A single turn carries every row of the set below to another of its rows. Some are shown first; where does it send the rows asked next?
Tad: [-17   6  20   4  -4  10   0 -43   0 -10   4   4 -10  31 -12 -14 -18   2
  -1]
dosu: [-13  22  19  -6  -4   4  -9   4  10 -14  -5   6  10  18 -14 -41 -13   4
  11]
Nel: [-15  15 -16  -8  27 -10 -15  21  -4   4  -8  16   4  15  13 -19  -3  13
  19]
fon: [ -7   9 -35  11  16  23 -12  -8 -18  21   9 -16   3   9   0 -16 -20   2
  26]
mun: [  0  25  -1   4  17   3  -4 -27 -10 -10  16  13   1  27  -4 -39 -24   6
  -1]
kuz: [-24  24 -22 -10  28   8 -17  16  -1  16  -8   3   0   0   5 -27  -8   1
  14]
Zotip: [ -5   0 -24  21  14  23 -25  -5 -12  23  25  -4   2   9  14 -16  -8   7
  19]
dezeg: [-11  -1   8  -9   8   6 -13 -22  17   5 -15   2 -14  24  28  15   2   9
  -5]
bibo: [  5   2 -13  -8   8  24 -11 -11  -4   6 -27 -24   3  17   9  13 -13 -10
  30]
sor: [ -2   9  -8  -6   7  26 -12   2  17  16 -13 -33  -4  12  12   3 -18   1
  32]
Debus: [ -2  -1 -16   1  12  12 -25 -35   1  18   8 -24  -8  16   4  11  -8 -13
  27]
Zutu: [-17  -6 -11   4   5  14 -14 -41  -4  14  -7 -26 -11  21   5  17  -7  -1
  23]
kaniv: [-17  18 -28 -17  27   2 -20  10 -19   5  -4   4   9   2   2 -14 -24  11
  23]
Deg: [-17  19 -13   8  17  11  -4 -14 -17  -2  14  19   0  16 -10 -38 -21  10
  -2]
Ligo: [  4  13 -35  10  23   8 -22  -9 -16  15  14  -9   5  13   1 -27 -11  -3
  18]
rizi: [  1   8  28   4  -7   3 -17  -2  12 -10   6  13  12  26   2 -25 -23  18
   6]
Gol: [ -4  17  11  -7  -9   8 -25  -2   1 -13   3  23   0  18 -13 -34 -29  13
  10]
mif: [  0  16  -4  16  18  14   8  -9 -13  -4  17  14   1  16  -2 -30  -2   5
 -12]
sedam: [-27  10  13 -16  -2   2 -15 -25  17  -2 -22 -13 -12  29  12  -2   2  17
   7]
gelo: [  1  20  26   2   1   4 -17   6  16 -21  -3  13  12  28  -3 -15 -19  10
  16]
kesuz: [-18 -17   1   6  12   5 -21 -30  -7  16   8 -22  -8  17   4   9 -23  10
  32]
zos: [-13   2  11 -10  12  -7 -18  -9  17   4 -22   4 -16  26  18  15   6  11
  11]
Rad: [-13   2  20   4  20   3   2 -39  -8 -15   0  -5   1  25 -11  -1 -16   6
  -2]
lubak: [ 11   2  -7   1  17  18 -10   9   6   9 -12 -22  17   7   5  15 -17 -10
  26]
lolev: [-20   8 -16  -7  30 -14 -19  14 -12   8  -1   7  13   7   1 -20 -10  16
   7]
vup: [ -8   7  11 -11  -7  12 -22 -31   9  -2 -23   9 -15  29  14   0   0   2
  -1]
mon: [-11   8  16  -6   7   2  -6 -52   4  -7  11  -4 -12  28   0  -1 -21  -2
   8]
res: [  7   6  -4   6  16  16 -23  16  11   7 -17 -17  11  18   9   6 -16  -4
  35]

rizi goes to dezeg
mon goes to Debus
kesuz goes to Zotip
Where do these go?
zos goes to res
vup goes to bibo
Zutu goes to fon
sedam goes to sor

